In the data rows, 128 means zero.
Here are some rows, each followed by its group. Groups can overlap.
[127 108 120 091 133 144 127 120 124 124 097 121 121 104 096 125 134 127 072 068 099 116 081 083 126 109 106 136 112 116 104 119 131 109 113 123 095 115 127 109 124 119 121 103 118 105 121 139 115 112 114] HG
[107 119 172 150 177 154 188 117 125 119 120 219 115 176 138 138 129 114 088 097 180 145 110 114 211 150 140 104 132 099 102 126 152 119 146 201 125 135 127 132 141 165 152 170 125 104 110 149 135 153 111] HG
[131 135 151 098 124 122 148 113 123 129 124 116 133 130 114 106 117 135 150 122 124 134 087 084 110 127 125 153 143 123 176 123 121 138 132 106 162 111 120 104 115 125 136 131 099 107 138 107 127 126 143] CQ
[127 116 123 180 122 140 117 158 095 114 126 102 125 117 125 165 111 110 149 154 098 151 096 142 119 138 119 149 128 115 138 123 107 139 116 114 123 127 098 064 113 109 106 142 176 178 120 084 102 115 108] ZH
[131 089 118 116 169 152 130 098 155 117 132 108 139 133 134 103 137 113 106 109 129 139 122 095 091 130 156 109 140 100 128 138 104 166 125 091 145 151 145 126 137 130 151 098 112 092 127 118 134 126 160] GT
[203 126 100 097 095 091 106 107 111 144 132 112 118 106 106 103 124 149 127 104 119 109 108 116 105 097 109 205 115 112 141 102 123 116 137 103 153 101 106 117 114 122 099 116 100 108 147 091 122 107 117] CQ
[126 084 107 100 132 129 097 100 128 113 119 115 134 117 108 119 119 132 096 126 121 115 112 082 090 104 123 108 127 111 126 111 111 142 103 095 121 136 154 129 121 120 124 116 107 087 131 119 118 114 148] GT
[113 133 125 120 138 144 148 136 122 137 125 146 127 140 138 141 135 116 114 126 132 117 155 188 147 137 135 115 117 168 098 119 158 120 126 163 125 145 119 128 142 131 136 147 135 127 128 171 143 131 126] HG
[110 151 113 152 128 140 131 164 127 140 132 144 128 134 130 167 143 109 098 117 125 123 166 212 150 133 131 124 106 187 094 126 156 113 121 165 129 154 120 121 153 126 130 149 148 159 131 168 131 135 123] HG
[123 128 139 112 157 148 152 112 150 127 140 136 134 155 125 112 163 124 143 130 148 134 138 124 138 133 154 114 140 116 116 129 121 131 146 132 120 138 137 145 139 138 140 129 129 107 120 132 144 138 159] DQ
[120 093 133 083 129 113 108 099 114 127 092 120 142 127 075 142 055 159 114 182 129 124 111 116 091 098 103 099 111 127 137 091 130 129 098 097 097 086 163 101 098 105 101 141 120 083 148 111 100 100 107] ZH
[216 103 145 106 141 147 145 087 121 147 118 152 119 139 125 132 113 136 126 132 138 144 137 133 127 143 140 168 136 109 148 126 118 126 142 137 174 121 115 122 104 150 149 133 120 117 145 127 147 128 106] HZ
[132 120 140 124 145 143 118 142 127 125 152 138 142 129 127 147 100 165 138 130 127 147 135 108 101 135 143 116 148 119 127 149 118 139 140 103 128 133 162 173 120 132 149 109 128 122 130 141 135 136 113] DQ
[109 141 096 178 122 130 156 186 124 140 122 150 146 114 177 181 122 101 088 118 118 109 205 174 128 144 138 130 108 236 089 174 146 134 128 177 121 160 140 116 155 131 145 159 136 162 126 149 137 147 129] BF
[131 102 132 134 182 163 140 112 163 119 143 125 138 145 137 112 174 111 097 102 138 141 136 100 132 134 160 114 142 105 119 139 111 164 135 121 145 159 147 142 144 136 162 106 142 102 129 134 134 144 176] GT
[143 121 128 119 099 092 109 111 132 137 107 106 121 104 096 116 102 130 125 128 108 137 104 125 091 107 114 149 135 116 182 110 103 143 097 105 163 125 114 093 105 113 114 119 092 144 137 094 107 091 125] HZ
[123 097 126 145 166 181 127 115 142 119 116 112 130 125 144 164 115 109 125 145 120 132 129 093 135 163 132 103 133 117 137 116 118 152 119 139 126 148 123 127 100 136 139 145 193 100 138 108 124 127 124] ZH
[128 092 121 168 153 182 100 131 136 123 124 100 123 110 170 160 101 109 131 153 111 144 138 099 108 170 136 107 139 114 141 133 119 156 111 117 137 163 128 122 105 135 161 132 187 118 133 125 120 125 125] ZH
[130 142 107 147 088 124 092 133 116 125 121 110 119 117 123 152 127 122 155 134 124 105 109 112 120 118 118 126 103 119 135 103 126 104 105 131 117 093 092 099 109 120 076 141 142 131 138 077 105 106 129] ZH
[114 107 117 117 158 143 128 109 128 123 132 133 126 135 126 111 112 111 095 113 134 124 126 148 131 121 133 092 120 122 112 120 133 138 130 122 144 152 121 130 121 129 133 127 112 092 131 137 123 128 113] HG
[115 142 095 180 123 126 147 184 121 138 127 145 139 118 176 168 125 110 097 124 121 115 190 169 131 139 136 132 113 214 095 173 144 135 128 170 123 149 141 120 153 129 141 152 140 166 125 147 138 150 126] BF
[123 098 107 089 131 127 114 087 140 120 101 118 127 123 100 114 103 119 108 120 120 139 121 114 089 129 126 107 120 129 162 119 116 137 113 112 157 133 121 122 104 126 149 122 120 107 134 113 123 116 143] CQ
[128 096 138 163 186 193 142 129 145 124 127 112 132 126 164 153 125 113 129 146 124 144 136 095 137 169 145 107 146 113 140 130 126 163 126 140 137 162 123 139 110 137 161 141 194 109 137 123 133 139 135] ZH
[210 095 120 118 163 150 128 096 140 142 141 118 123 135 132 121 130 128 106 119 123 140 144 127 121 131 142 155 133 107 144 137 107 154 146 113 195 142 125 143 104 134 149 100 136 119 152 122 139 143 120] HZ
[148 132 150 129 125 141 126 127 127 134 112 110 125 125 144 110 110 138 143 146 117 152 118 156 116 142 137 146 147 118 159 153 129 135 119 110 157 118 123 105 129 129 145 110 132 163 129 127 137 124 127] HZ
[124 122 142 124 147 153 127 122 125 123 106 121 120 128 120 120 130 106 137 162 126 138 109 115 121 144 123 103 128 128 149 122 127 129 111 116 124 122 118 114 122 133 152 141 144 133 119 139 134 134 127] ZH
[116 135 115 131 122 127 115 130 138 128 137 122 131 125 120 126 177 115 114 102 128 120 136 121 137 118 131 135 118 124 103 116 121 125 127 131 102 131 136 125 152 124 123 117 133 125 122 132 122 128 158] GT
[116 142 106 130 117 102 116 151 118 126 142 128 132 126 115 143 126 179 131 122 120 115 138 130 116 113 122 129 122 121 107 123 134 125 128 111 095 112 160 163 120 116 112 097 112 150 133 149 137 124 106] DQ
[136 120 097 117 112 127 089 107 138 124 112 111 114 133 120 134 120 119 129 141 110 146 125 147 109 145 120 113 105 122 159 117 119 122 112 113 163 120 108 116 112 118 148 110 167 173 133 129 127 122 136] CQ
[143 116 145 098 119 109 130 123 106 133 134 126 143 113 108 115 103 178 134 126 120 124 100 066 099 113 117 145 137 108 139 120 123 141 131 103 116 099 144 151 112 120 122 117 093 090 144 122 125 100 112] DQ
[123 128 108 102 101 119 114 114 100 134 116 118 117 116 122 103 087 130 098 104 112 102 105 143 110 109 121 140 121 118 116 108 139 141 111 116 136 116 121 093 128 113 099 106 088 115 128 113 106 114 109] HG
[117 124 100 112 127 127 125 108 155 125 138 125 137 149 115 129 178 113 122 110 136 116 162 140 121 123 147 111 109 139 101 112 114 123 133 132 109 143 139 128 144 123 124 121 131 122 117 131 137 125 169] GT
[118 118 170 129 173 164 170 125 117 123 115 172 120 154 136 121 119 114 108 126 156 144 109 147 169 139 139 111 142 117 111 137 153 124 134 161 139 135 120 129 140 154 148 154 122 110 117 160 137 143 111] HG
[101 184 093 174 078 080 086 181 135 126 167 122 115 127 144 123 159 120 129 111 123 117 142 155 163 099 111 137 106 135 088 152 131 124 146 129 121 109 137 143 164 118 074 113 136 185 108 097 099 151 123] BF
[123 145 116 156 127 122 132 159 127 131 139 128 131 130 159 122 138 117 131 139 126 120 153 146 143 127 131 124 126 151 108 168 135 131 145 137 126 130 141 140 146 123 130 127 138 159 119 137 139 155 130] BF
[181 126 095 104 074 089 081 115 112 133 132 096 112 102 076 135 136 130 123 097 102 117 120 151 103 095 112 176 112 136 149 106 099 116 128 092 154 122 110 106 107 105 087 103 115 142 149 096 109 106 115] HZ
[109 116 127 095 107 102 117 097 135 115 102 109 139 122 084 099 133 098 130 139 122 096 102 099 094 097 114 125 121 114 136 102 096 117 100 077 090 119 130 077 145 128 088 136 077 092 108 093 097 102 151] GT
[137 138 181 137 179 144 192 144 126 131 150 189 142 171 135 141 132 174 142 149 168 142 126 091 177 141 144 129 155 107 122 137 141 129 164 163 114 120 157 186 123 155 149 153 127 110 130 159 156 153 117] DQ
[101 179 108 121 081 072 104 170 128 121 186 135 135 132 074 153 174 179 156 111 121 098 151 127 153 108 116 124 095 137 091 102 124 090 153 121 079 118 151 204 128 099 060 123 126 138 129 126 117 130 120] DQ
[105 201 095 157 084 082 108 181 141 129 199 123 125 145 140 124 173 130 167 095 126 110 157 151 164 103 124 135 115 144 086 146 124 108 172 131 105 118 141 172 148 107 083 108 138 169 119 113 130 156 128] BF
[103 109 132 065 107 102 115 110 116 115 129 144 146 107 102 141 089 186 141 129 131 120 114 088 096 115 122 108 134 119 109 119 116 120 139 097 081 111 155 150 111 111 109 106 084 104 119 144 130 102 101] DQ
[191 144 099 126 109 114 109 137 131 152 150 110 127 122 100 154 164 132 118 110 110 119 166 170 131 109 122 180 111 159 125 115 118 116 143 129 159 134 117 137 123 115 105 120 144 149 150 118 125 133 124] HZ
[101 215 099 133 087 082 100 184 143 139 227 128 139 159 118 130 204 194 181 093 133 103 159 128 176 091 124 146 118 117 084 110 144 101 186 127 070 113 160 231 145 101 082 083 148 151 130 143 140 149 141] DQ
[123 112 154 106 152 151 146 104 121 126 103 155 121 150 129 128 124 111 122 151 150 134 112 138 151 141 129 101 130 120 115 123 138 116 127 149 122 128 118 117 131 144 147 155 131 118 117 159 138 128 123] HG
[121 167 102 146 112 104 120 179 132 131 172 129 137 139 111 153 161 163 139 114 122 122 150 147 137 115 125 149 120 139 101 124 130 109 149 125 106 119 151 171 154 113 106 107 147 165 118 140 125 139 128] DQ
[114 133 157 122 137 134 152 114 110 124 119 164 123 142 138 112 121 122 120 128 149 123 097 145 163 127 121 119 129 118 111 125 148 130 129 146 130 123 117 115 142 144 126 151 102 110 119 162 131 129 120] HG
[116 175 087 164 090 072 107 164 129 130 175 122 128 135 137 121 157 157 132 096 124 100 151 148 158 105 113 153 110 128 097 129 136 118 151 132 105 115 140 158 137 108 090 099 125 166 123 121 123 142 137] DQ
[130 112 105 159 157 144 119 133 159 121 148 109 133 128 149 109 164 110 099 114 127 134 144 115 102 131 155 131 132 112 120 137 114 163 125 104 142 160 146 125 155 132 160 102 126 126 129 131 126 132 173] GT
[109 116 100 080 118 095 124 109 118 134 106 122 135 135 122 100 079 120 109 139 138 106 106 128 104 095 130 119 122 143 116 160 123 134 115 122 129 131 114 114 106 121 118 122 097 125 141 109 134 110 100] BF
[137 112 165 131 147 123 171 105 111 119 113 204 122 147 142 140 104 115 094 122 168 125 093 072 178 134 118 119 128 132 113 138 123 125 145 172 127 119 129 114 127 156 136 180 093 095 116 129 134 143 103] BF
[191 107 147 110 128 132 135 109 114 140 107 110 128 113 128 102 101 144 129 107 116 156 107 128 103 127 136 183 149 105 174 147 129 141 120 108 183 115 116 108 113 133 131 097 121 136 153 098 126 125 127] HZ
[123 137 133 117 119 108 119 145 123 126 144 129 146 113 110 150 119 172 136 108 114 130 125 113 113 122 125 137 133 139 127 127 130 124 136 118 116 125 153 163 122 115 115 112 121 127 138 131 122 124 117] DQ
[105 134 118 135 116 113 120 125 144 114 118 115 122 119 113 103 153 102 112 109 126 117 129 119 122 122 120 124 118 124 133 119 113 124 114 118 109 133 127 103 144 124 140 115 096 133 119 120 119 115 143] GT
[119 137 133 133 129 134 139 131 145 131 122 123 134 129 128 132 134 118 126 119 118 140 156 151 127 146 135 124 127 157 171 129 133 134 118 142 165 150 116 125 119 125 164 124 140 150 142 137 137 132 148] CQ
[127 154 087 144 084 085 079 145 126 139 150 113 108 118 144 110 118 131 141 100 121 133 121 141 115 099 116 142 112 108 119 150 127 116 146 104 132 110 129 128 140 110 091 100 118 162 118 096 108 131 125] CQ
[122 107 145 102 149 146 143 102 126 131 115 127 132 136 126 099 112 114 129 141 134 130 121 138 117 125 141 108 142 121 127 130 132 132 124 121 134 129 123 121 129 135 134 132 106 097 134 135 131 120 130] GT
[117 127 118 134 119 125 138 135 123 125 133 133 135 127 158 121 108 118 141 125 137 123 136 119 123 130 133 110 122 144 115 166 124 137 138 134 125 128 134 131 130 127 128 130 121 122 119 117 135 148 114] BF
[176 144 087 143 087 094 094 136 126 143 134 096 121 115 109 128 139 138 132 096 110 134 120 157 105 111 114 192 111 116 144 117 137 119 125 101 156 112 110 109 133 113 100 093 139 174 134 098 113 116 133] CQ
[124 127 161 167 117 146 112 117 110 111 099 112 118 106 149 144 117 132 166 184 118 122 115 113 114 162 121 121 127 116 148 115 107 120 096 139 101 105 119 113 111 132 117 155 164 145 132 124 107 099 118] ZH
[126 106 115 078 122 124 117 121 095 113 087 089 112 084 083 115 135 098 075 077 101 141 090 085 100 103 072 130 127 106 106 119 125 124 095 094 097 092 101 108 133 115 117 085 111 089 128 123 110 127 093] BF
[118 143 134 130 120 121 145 155 126 136 146 154 145 138 130 172 134 170 131 127 131 122 174 143 142 133 138 125 126 160 104 129 136 120 137 155 098 136 158 166 128 125 123 129 134 140 134 160 143 129 126] DQ
[120 108 109 130 104 103 094 129 106 118 112 131 120 116 152 134 112 125 101 147 125 106 131 124 120 112 111 101 113 147 107 146 114 134 115 127 127 125 145 114 127 127 108 147 114 148 121 121 111 132 113] BF
[124 130 146 172 141 172 147 139 138 133 118 134 125 141 159 187 137 112 155 167 131 135 166 148 163 179 143 114 130 137 128 128 137 124 122 175 108 147 120 118 118 142 142 165 203 155 124 139 140 134 126] ZH
[132 108 182 113 157 147 170 112 113 128 098 155 133 133 149 126 094 117 143 185 139 138 107 099 131 137 131 102 149 149 132 169 125 133 122 143 130 122 135 123 132 146 147 171 107 109 111 153 147 139 113] BF
[123 127 092 121 124 131 099 132 118 120 117 099 101 114 107 096 145 111 106 082 116 127 117 141 112 121 116 135 112 094 106 129 113 107 133 097 105 119 118 116 132 113 119 075 124 144 117 124 119 132 108] HZ
[193 091 102 128 146 153 092 111 137 138 135 105 123 107 137 125 126 126 093 104 106 144 139 126 091 131 139 161 128 108 141 136 110 155 125 098 188 148 128 131 117 130 158 088 143 122 152 119 123 133 134] HZ
[120 126 146 140 129 141 121 115 133 116 106 107 130 113 127 120 096 122 158 152 116 141 107 113 110 142 122 126 140 107 171 132 127 133 114 123 143 123 125 108 109 135 127 133 156 132 130 096 115 117 132] ZH
[123 108 130 145 140 140 108 118 140 120 132 127 124 117 149 102 111 111 116 128 125 138 130 105 107 137 140 113 139 115 149 143 120 155 119 110 157 151 132 131 127 142 168 121 114 110 131 123 120 133 136] HG
[116 114 171 142 151 129 177 103 114 119 112 215 114 164 147 125 100 114 103 130 179 128 109 112 190 141 133 101 129 107 105 127 144 121 142 185 121 129 127 114 133 166 137 184 090 098 108 140 133 139 096] HG
[132 133 159 106 133 129 153 126 111 126 130 155 137 141 124 122 113 167 167 166 146 139 108 113 131 131 132 114 147 110 135 124 139 121 134 128 105 107 144 147 122 140 132 142 102 121 119 152 151 128 117] DQ
[109 100 121 098 114 129 104 093 134 109 102 114 135 113 101 124 108 095 105 150 115 127 102 102 111 128 102 092 113 109 134 100 097 112 094 114 103 113 111 104 092 113 130 124 134 115 123 134 118 093 124] ZH
[111 133 122 136 126 137 137 154 135 133 118 148 144 117 135 184 137 113 090 124 113 117 184 152 141 140 128 112 113 218 119 143 133 127 117 173 133 159 135 131 127 124 154 157 153 145 137 163 136 141 140] BF
[189 119 128 106 123 134 123 114 117 148 121 104 126 118 121 108 121 146 128 116 112 143 121 156 105 119 133 183 139 115 151 135 137 133 127 109 173 115 114 117 123 125 120 102 132 135 148 114 130 122 125] HZ
[126 102 116 135 151 151 103 123 152 120 139 112 136 113 139 113 146 109 098 104 122 137 134 098 093 129 149 121 138 120 123 140 107 160 120 100 142 162 143 129 145 133 161 106 123 101 128 125 118 130 168] GT
[125 111 163 083 130 149 141 118 117 129 090 104 134 105 141 129 104 130 167 131 110 100 087 113 116 141 130 147 137 123 148 116 148 159 083 124 104 107 112 074 093 139 116 133 135 104 147 110 124 108 134] ZH
[117 145 108 126 084 082 097 137 140 137 131 088 121 116 097 102 172 122 154 129 115 116 114 149 099 096 111 162 109 115 121 105 110 110 091 087 110 109 132 098 168 124 060 115 119 171 108 077 088 104 152] GT
[125 148 140 161 135 135 142 151 132 129 133 134 130 138 136 145 151 126 150 173 138 125 149 131 151 138 134 128 131 143 122 129 133 121 137 150 105 130 134 133 140 141 125 162 155 143 126 135 133 143 132] ZH
[116 136 136 173 107 151 121 146 120 116 128 116 112 111 158 161 113 119 173 159 119 120 113 117 133 140 113 142 133 123 130 117 128 122 121 141 088 132 106 103 132 127 135 154 167 142 126 114 131 115 113] ZH
[104 113 162 122 160 138 188 097 116 121 114 201 121 170 133 124 099 121 099 109 173 131 105 140 179 138 137 097 127 112 101 116 156 119 140 180 122 133 122 110 135 155 130 165 090 094 113 148 140 129 096] HG
Which 4 groups are nearest to each row below, nearest first, going by the average distance to the group's rows?
[108 195 096 151 085 075 113 171 138 143 196 120 128 142 131 132 185 161 156 095 126 112 153 144 169 104 116 149 108 127 092 123 136 113 163 131 093 116 155 184 148 105 085 095 138 172 132 126 136 144 131]: DQ BF CQ GT
[125 117 115 114 114 127 118 127 113 124 105 121 124 113 125 116 104 118 106 129 118 115 128 166 102 120 126 128 117 146 119 114 146 123 103 126 138 127 128 113 125 121 108 140 112 118 132 130 113 112 120]: CQ GT HZ HG
[118 109 113 112 158 142 128 109 134 126 137 115 130 134 125 104 128 108 108 116 134 123 128 135 119 115 139 100 128 118 114 118 127 152 135 112 143 154 132 130 125 127 128 116 111 099 134 129 129 128 130]: GT HG CQ HZ
Which 3 groups are nearest to each row below, nearest first, going by the distance to the centre of the group?
[111 137 114 155 129 144 129 145 130 122 108 103 101 099 137 151 128 118 158 156 124 135 118 130 135 147 119 128 135 115 128 107 128 121 121 123 086 124 108 108 122 135 113 143 175 130 129 089 117 126 137]: ZH BF CQ
[117 138 118 141 128 127 139 137 141 128 130 129 135 136 130 142 134 111 120 133 127 128 161 152 131 141 129 114 120 171 141 142 125 130 130 143 145 148 126 128 127 125 149 136 139 155 131 137 139 140 133]: BF HG ZH
[114 104 143 087 121 129 108 105 103 125 096 129 114 131 103 118 118 122 105 133 110 097 109 148 118 099 107 112 129 121 111 119 132 114 106 123 112 116 106 103 113 134 116 127 104 100 123 155 119 106 111]: HG GT CQ
Group DQ spreads out most along one direction. Which 3 other groups' directions of most spread are closest to that one, closest first?
BF HZ CQ
Group CQ spreads out most along one direction. Which 3 other groups' directions of most spread are closest to that one, closest first?
DQ GT HZ
Which 4 groups are nearest to each row below, nearest first, going by the distance to the centre of the group?
[103 156 097 087 083 075 101 142 136 121 177 118 141 131 083 138 146 174 159 116 116 101 127 113 127 093 111 142 109 127 094 083 121 099 164 110 086 103 169 208 125 090 067 106 105 125 124 121 122 141 112]: DQ CQ BF GT
Which 3 groups are nearest to each row below, nearest first, going by the distance to the group's nearest row?
[151 150 115 143 096 089 097 150 130 130 128 087 135 113 106 116 163 128 148 137 109 120 116 148 106 097 099 174 120 122 139 102 135 126 108 092 122 110 131 107 150 110 078 129 127 170 115 080 110 118 150]: GT CQ ZH
[116 129 139 119 089 106 119 132 120 131 130 112 144 117 103 111 117 156 154 119 118 144 104 111 112 122 128 138 137 114 166 140 132 138 114 095 131 123 127 124 121 107 104 094 097 130 132 097 113 114 136]: CQ HZ DQ
[131 126 129 120 120 119 127 114 128 126 125 128 128 127 134 121 141 124 129 146 134 109 133 130 132 127 126 130 117 122 122 109 128 128 122 130 117 127 126 113 132 123 120 138 117 122 129 133 130 109 144]: GT ZH BF
[111 143 127 100 107 103 105 131 137 131 156 139 137 131 098 143 149 157 139 120 130 107 151 121 156 105 123 111 113 139 105 118 123 118 138 136 096 127 147 180 113 119 105 128 133 115 130 142 123 135 123]: DQ GT BF
[111 136 171 129 147 132 165 124 112 124 130 160 120 157 127 113 128 114 135 144 153 125 096 144 160 131 129 107 142 131 117 133 145 130 137 146 120 132 118 115 139 140 126 163 108 108 118 157 142 126 109]: HG GT DQ
[129 121 134 137 127 147 138 137 130 130 116 107 133 113 142 113 092 139 134 101 110 157 099 106 101 139 131 151 152 108 182 145 149 144 114 117 161 122 114 112 126 126 146 097 143 136 145 096 130 117 141]: ZH HZ CQ
[121 128 150 103 127 128 131 119 128 121 105 110 129 121 110 104 113 129 133 136 128 153 098 115 111 133 121 132 141 138 182 141 122 136 104 116 153 131 113 108 125 123 152 137 121 118 130 107 116 126 155]: CQ ZH HZ
[126 117 142 122 150 142 124 114 136 121 116 116 121 128 122 102 128 110 125 151 128 133 113 111 116 131 122 105 134 124 158 132 114 132 125 107 147 131 119 118 122 130 167 129 122 124 129 137 134 130 140]: ZH HG GT
[132 158 139 141 114 110 136 166 120 132 147 135 136 135 126 145 120 188 151 123 131 140 121 131 109 124 134 154 141 114 122 144 140 117 133 116 112 100 156 150 145 122 110 100 131 167 129 139 132 130 121]: DQ BF HZ
[129 087 113 123 166 153 117 100 156 115 137 114 134 126 135 103 141 110 092 098 129 140 123 084 093 127 153 107 138 098 123 137 102 165 125 094 145 161 147 129 138 133 158 097 113 087 126 116 122 127 165]: GT HG CQ
[126 123 139 128 104 125 105 109 133 122 102 108 123 101 132 121 115 127 156 152 125 130 112 115 101 134 122 128 127 112 165 128 125 129 103 113 133 121 109 104 111 129 135 132 139 140 131 122 119 111 138]: ZH HZ CQ
[100 202 108 142 087 081 118 175 132 138 210 124 143 155 117 135 192 184 170 097 135 098 155 138 170 097 113 153 115 126 091 111 138 107 172 133 082 116 159 197 141 100 083 089 139 159 130 142 143 143 140]: DQ BF GT
Group HG spreads out most along one direction. Which 3 other groups' directions of most spread are closest to that one, closest first?
HZ ZH CQ
